Each row is where one point has got to under a steady rotation. How many steps took it there?
The counts run from 0 to 414.
122,109,97,88,91,102,105,93,94,106,89,126,123,49,105,97,97,71,126,109,96,95,122,57,132,113,123,122,97,104,96,94,68,80,93
290
122,109,81,87,103,129,101,123,91,109,79,126,121,55,110,123,94,74,124,103,101,83,96,62,131,92,121,127,113,97,101,118,94,81,94
285
101,89,55,95,74,101,87,93,73,74,88,115,142,97,105,92,92,83,114,142,94,79,119,100,117,91,130,96,84,102,135,107,88,96,99
73
104,109,112,94,75,96,83,118,104,95,100,125,126,70,113,91,98,75,115,131,96,113,135,69,129,74,138,101,73,105,103,83,69,83,102
294
103,127,81,106,129,119,93,88,100,84,121,133,138,85,132,90,75,112,117,101,83,104,77,111,88,97,95,112,70,110,118,91,95,55,98
167
82,111,78,113,77,130,79,117,91,104,120,129,123,93,123,102,106,128,107,108,90,99,85,64,96,51,128,123,104,119,100,112,95,103,90
313
96,121,92,110,59,96,120,102,83,95,98,138,109,80,129,80,135,119,132,129,77,100,110,103,114,98,100,102,87,101,90,75,82,92,95
85
87,135,66,120,90,92,85,97,82,114,121,112,120,92,110,106,124,135,111,110,79,90,110,68,79,81,117,129,82,115,85,80,71,88,82
307
128,86,76,97,90,85,71,76,90,91,116,128,144,84,99,111,91,81,115,133,80,85,94,104,97,100,134,118,86,99,105,77,60,110,93
38
97,103,64,95,91,137,85,122,95,96,98,113,138,81,131,119,116,81,105,110,85,89,101,80,121,84,136,126,111,113,99,125,109,96,105
283
101,89,82,79,53,100,106,133,92,109,81,112,135,86,98,77,106,78,124,93,104,73,114,95,101,97,126,147,126,89,119,106,89,90,85
65
75,113,90,117,53,110,110,120,99,101,113,112,118,99,139,87,120,109,140,120,91,85,80,106,109,67,98,125,123,119,105,82,65,96,100
55
117,134,92,98,91,78,103,96,75,108,92,161,113,68,98,90,97,135,114,96,86,99,98,98,75,84,104,101,81,87,112,68,82,75,84
340
108,83,96,112,69,81,119,79,93,95,111,123,98,93,112,124,90,110,148,134,96,62,72,106,88,88,103,109,99,109,129,118,69,86,95
231
91,123,95,97,120,126,92,94,88,94,120,134,148,77,111,88,91,129,102,110,73,83,99,100,73,125,101,113,87,126,102,79,92,72,101
163
93,117,69,114,91,94,87,129,80,98,90,108,84,70,111,105,103,88,126,122,121,88,111,67,111,78,121,80,67,101,86,72,72,79,93
300
113,105,71,91,108,114,90,104,89,99,99,106,129,65,110,117,109,68,120,98,93,98,124,85,113,103,146,146,92,103,101,123,105,77,87
287
127,132,95,90,91,93,99,94,78,104,130,123,101,89,114,119,108,126,99,145,75,89,128,90,100,78,140,109,74,102,109,96,106,65,89
118
102,93,77,86,55,86,104,114,95,114,75,119,142,83,105,82,97,81,136,95,106,67,113,82,107,104,116,134,127,81,122,104,81,84,87
66
82,128,89,86,99,106,114,115,118,73,87,120,110,117,123,83,91,112,116,106,114,89,88,71,111,92,109,98,105,85,155,107,79,54,109
360
100,115,110,83,87,106,88,129,116,110,106,127,103,88,120,75,104,74,135,110,100,80,82,111,108,140,116,128,101,77,116,71,56,75,88
210
72,105,99,85,80,131,88,127,92,115,98,123,119,72,99,82,86,113,123,90,117,79,107,60,112,88,127,132,117,120,101,112,85,79,78
319
130,87,61,110,88,76,123,92,81,91,74,121,102,55,114,97,97,62,130,100,95,95,101,96,88,119,127,131,79,103,103,102,79,82,97
256
107,124,81,103,86,115,113,120,90,95,111,110,146,93,139,124,129,114,101,128,62,85,104,80,109,81,107,138,113,117,99,117,90,99,104
278
95,117,100,117,111,111,110,112,100,99,87,120,101,83,136,88,58,111,113,96,83,114,78,60,103,64,110,121,72,104,126,108,74,60,109
136
121,87,91,113,60,72,135,97,97,93,87,131,112,60,112,89,102,85,135,120,90,102,111,78,105,103,124,113,80,108,99,97,59,95,107
260
93,111,84,80,102,118,94,95,88,106,122,102,137,88,94,74,72,113,109,102,99,92,134,78,105,88,127,155,98,119,126,108,93,65,91
322
100,125,88,97,114,104,91,102,111,77,122,90,140,117,131,119,102,84,129,123,100,80,84,111,111,88,109,139,116,110,127,96,74,66,114
23
109,113,77,103,99,87,91,128,114,69,96,129,118,107,88,112,89,111,114,107,122,76,76,78,68,93,112,84,94,79,138,90,67,75,106
186
88,94,86,116,80,104,94,121,61,90,89,111,87,68,97,101,87,97,154,118,108,74,87,108,98,91,99,116,74,111,86,81,56,100,97
46
94,106,118,94,111,110,120,142,95,75,104,114,114,74,101,114,93,112,148,103,118,60,73,96,99,114,96,141,101,114,96,105,59,89,108
16
90,95,108,115,99,95,99,145,102,66,106,130,116,74,107,122,93,110,140,112,115,78,54,103,78,89,109,113,77,102,94,114,80,98,110
11
98,102,37,92,76,103,106,109,89,116,92,105,117,91,110,99,90,84,135,100,112,70,75,82,109,100,117,126,144,83,116,112,85,91,87
62
86,108,94,94,81,116,106,111,114,97,101,105,88,85,96,91,100,110,101,89,118,98,120,65,76,90,157,125,104,127,114,85,89,53,104
144
119,116,96,85,80,84,110,98,108,97,126,112,113,97,82,105,85,127,96,116,103,96,125,79,69,82,147,131,100,115,129,85,94,52,103
148
94,121,90,89,101,122,86,124,118,73,119,98,143,117,136,123,117,83,119,121,98,84,88,114,110,86,126,131,120,113,125,88,76,77,118
24
122,118,63,80,107,123,85,107,96,86,107,99,112,98,110,135,98,65,120,111,108,79,78,111,111,90,136,130,123,101,128,88,86,79,101
28
113,89,96,80,52,96,100,114,78,90,78,126,141,90,99,81,87,83,115,126,87,89,125,100,116,77,115,123,105,95,132,100,81,94,103
70
93,99,65,97,94,128,103,119,124,94,113,98,82,109,121,103,107,97,99,97,101,86,63,84,75,115,161,132,116,97,121,95,83,77,110
397
91,111,81,79,109,111,99,89,83,113,110,113,125,83,98,85,63,113,122,99,109,80,116,61,113,96,114,150,109,108,119,115,84,64,78
321
92,124,73,108,118,111,86,119,81,127,109,119,106,76,125,102,86,120,106,111,87,82,88,64,89,128,125,114,70,89,88,101,97,76,78
127
117,84,68,102,67,120,115,124,93,89,67,125,106,60,119,89,108,63,109,104,84,95,94,93,101,114,138,124,98,114,98,92,89,105,113
254
89,117,75,111,66,101,113,98,81,94,109,129,109,87,121,82,140,117,127,132,73,96,124,120,98,97,120,116,80,110,97,83,94,86,93
84
101,95,112,93,86,131,80,129,95,75,103,147,101,86,107,101,104,116,100,127,94,78,81,108,82,117,143,89,56,91,117,98,93,101,110
378
106,128,107,103,128,111,104,101,91,91,103,146,134,74,124,89,72,111,117,104,81,102,73,100,94,92,84,111,84,112,117,85,85,59,104
166
